Small tables with named rows and columns. After each table, cells are looked up by row and column.

sib
|  | lesa | lod |
|---|---|---|
| zat | 4.9 | 1.6 |
| ralaz | 5.7 | 6.0 |
| duz | 5.7 | 6.2 |
| dize | 5.5 | 7.9 |

lesa of zat = 4.9
lesa of ralaz = 5.7
lod of duz = 6.2
lod of zat = 1.6
lod of ralaz = 6.0
lod of dize = 7.9
lesa of duz = 5.7
lesa of dize = 5.5

muk.tsv
	mogubo	mor	padiz
san	175	179	166
tibefuf	183	168	164
bilaz	175	169	176
losoz	196	151	166
vusavu	138	61	163
fod	152	83	171
tek	170	131	181
vufo	134	54	159
fegivab	171	134	182
vasonat	174	178	169
linitik	112	27	144
gepipa	179	174	164

What is the mor of vasonat in muk?
178
What is the mogubo of vusavu in muk?
138
What is the mogubo of tibefuf in muk?
183
What is the mor of bilaz in muk?
169
What is the padiz of losoz in muk?
166
What is the mor of vufo in muk?
54
What is the padiz of vufo in muk?
159
What is the mor of tek in muk?
131
What is the padiz of san in muk?
166
What is the mor of fod in muk?
83
What is the mor of vusavu in muk?
61
What is the mor of gepipa in muk?
174

Table bur
|  | pafige | sanev | sez | nunefed | pesude | nuleb | loz |
|---|---|---|---|---|---|---|---|
| pekunip | 175 | 214 | 96 | 97 | 185 | 202 | 97 |
| gis | 60 | 218 | 178 | 175 | 146 | 132 | 175 |
| vir | 230 | 103 | 198 | 141 | 189 | 199 | 141 |
| zan | 133 | 91 | 237 | 203 | 145 | 127 | 203 |
| boguk | 85 | 228 | 204 | 160 | 185 | 170 | 160 |
| sofefe | 179 | 197 | 59 | 98 | 152 | 173 | 98 |
| tapusa | 216 | 171 | 148 | 105 | 202 | 222 | 105 |
| tidipot | 155 | 73 | 224 | 199 | 145 | 126 | 199 |
| todev | 84 | 187 | 237 | 182 | 171 | 153 | 182 |
| nas | 215 | 179 | 147 | 103 | 201 | 218 | 103 |
| zug | 223 | 55 | 155 | 162 | 140 | 139 | 162 |
| fegil | 81 | 182 | 92 | 161 | 97 | 96 | 161 |

vir, nunefed: 141
gis, sanev: 218
boguk, nuleb: 170
tapusa, nunefed: 105
fegil, nuleb: 96
zug, loz: 162
nas, sez: 147
nas, loz: 103
gis, nunefed: 175
tidipot, nunefed: 199
zug, pafige: 223
pekunip, nunefed: 97
zan, nuleb: 127
boguk, sez: 204
vir, nuleb: 199
tapusa, loz: 105
tapusa, sez: 148
todev, nuleb: 153
Which row has the largest nunefed? zan

Table kavi
,meko,fip,kosonor,lur,lemipug
nalati,153,89,207,136,131
sen,103,74,184,129,117
kup,99,50,106,126,123
bag,93,38,109,109,133
tigasin,141,61,173,123,119
gug,103,63,114,181,61
logore,107,93,187,132,92
mugak,110,85,128,147,98

fip of tigasin: 61
lemipug of logore: 92
fip of sen: 74
meko of bag: 93
kosonor of mugak: 128
lur of sen: 129
fip of bag: 38

disafos
        pinoke  narod  pevar  lavo  lev  lonel
domusi     227     30    174    86  155    150
dol         57    197    111    73   89     88
gume       104    160    126   113   97    116
ked        143    102    113   123  125    139

What is the lavo of gume in disafos? 113
What is the lev of gume in disafos? 97
What is the pevar of ked in disafos? 113
What is the pinoke of gume in disafos? 104
What is the pinoke of domusi in disafos? 227
What is the narod of ked in disafos? 102
What is the pevar of gume in disafos? 126
What is the lev of domusi in disafos? 155
What is the lavo of domusi in disafos? 86
What is the pinoke of ked in disafos? 143

gedud:
|  | miluk | teni | bar |
|---|---|---|---|
| zisu | 854 | 257 | 215 |
| bamisur | 867 | 804 | 162 |
| zopa | 809 | 349 | 182 |
| nere | 261 | 866 | 860 |
| lura | 762 | 490 | 204 |
| zade | 338 | 769 | 423 |
| pak | 842 | 529 | 839 |
| gal | 842 | 281 | 248 |
| deposen | 249 | 744 | 394 |
| dozula | 829 | 727 | 826 |
| bokoz | 842 | 269 | 200 |
| tomus | 804 | 710 | 426 |
| bopopu | 804 | 356 | 197 |

zopa, miluk => 809
tomus, teni => 710
pak, teni => 529
pak, bar => 839
nere, bar => 860
bopopu, teni => 356

puzad.tsv
	lalu	sinut	mutud	domu	pokigoz	dov	doni	nasi
gesoz	-2.2	5.2	0.0	0.9	-3.1	-3.7	-1.2	2.7
pufovo	3.6	2.5	-0.6	-0.2	1.4	3.7	1.9	0.4
netema	-3.3	2.9	-0.3	1.2	-2.3	-0.1	-0.8	2.1
nese	-3.3	6.1	0.1	3.4	-2.3	-0.3	-4.3	2.4
nuze	-4.2	0.2	0.7	2.8	1.4	2.5	-3.6	-2.4
rudopo	3.7	5.9	0.1	-0.8	-3.1	0.5	0.5	-0.3
mobetot	1.3	5.2	-0.1	-2.9	-4.5	1.1	-2.5	1.8
foni	1.0	-4.1	1.0	1.8	4.1	1.0	-1.7	-3.8
vuvo	-4.4	5.2	0.0	3.6	-3.9	-1.3	-1.7	2.6
bim	4.3	5.3	2.0	-1.9	-2.6	2.5	2.4	0.0
subofa	2.4	5.2	1.5	-1.7	-3.9	1.8	-0.8	-1.1
dadur	-2.9	-5.4	-5.1	-1.6	-1.0	2.9	4.4	6.4
ketad	-0.8	-1.9	0.1	0.5	5.1	1.9	-4.7	-7.0

What is the dov of dadur in puzad?
2.9
What is the lalu of gesoz in puzad?
-2.2
What is the doni of subofa in puzad?
-0.8
What is the lalu of dadur in puzad?
-2.9
What is the dov of bim in puzad?
2.5
What is the doni of netema in puzad?
-0.8
What is the nasi of nuze in puzad?
-2.4
What is the sinut of gesoz in puzad?
5.2
What is the pokigoz of foni in puzad?
4.1
What is the pokigoz of nese in puzad?
-2.3
What is the nasi of pufovo in puzad?
0.4
What is the mutud of nuze in puzad?
0.7
What is the domu of nese in puzad?
3.4
What is the dov of vuvo in puzad?
-1.3
What is the sinut of subofa in puzad?
5.2
What is the sinut of rudopo in puzad?
5.9
What is the nasi of bim in puzad?
0.0
What is the nasi of mobetot in puzad?
1.8
What is the pokigoz of gesoz in puzad?
-3.1
What is the sinut of vuvo in puzad?
5.2

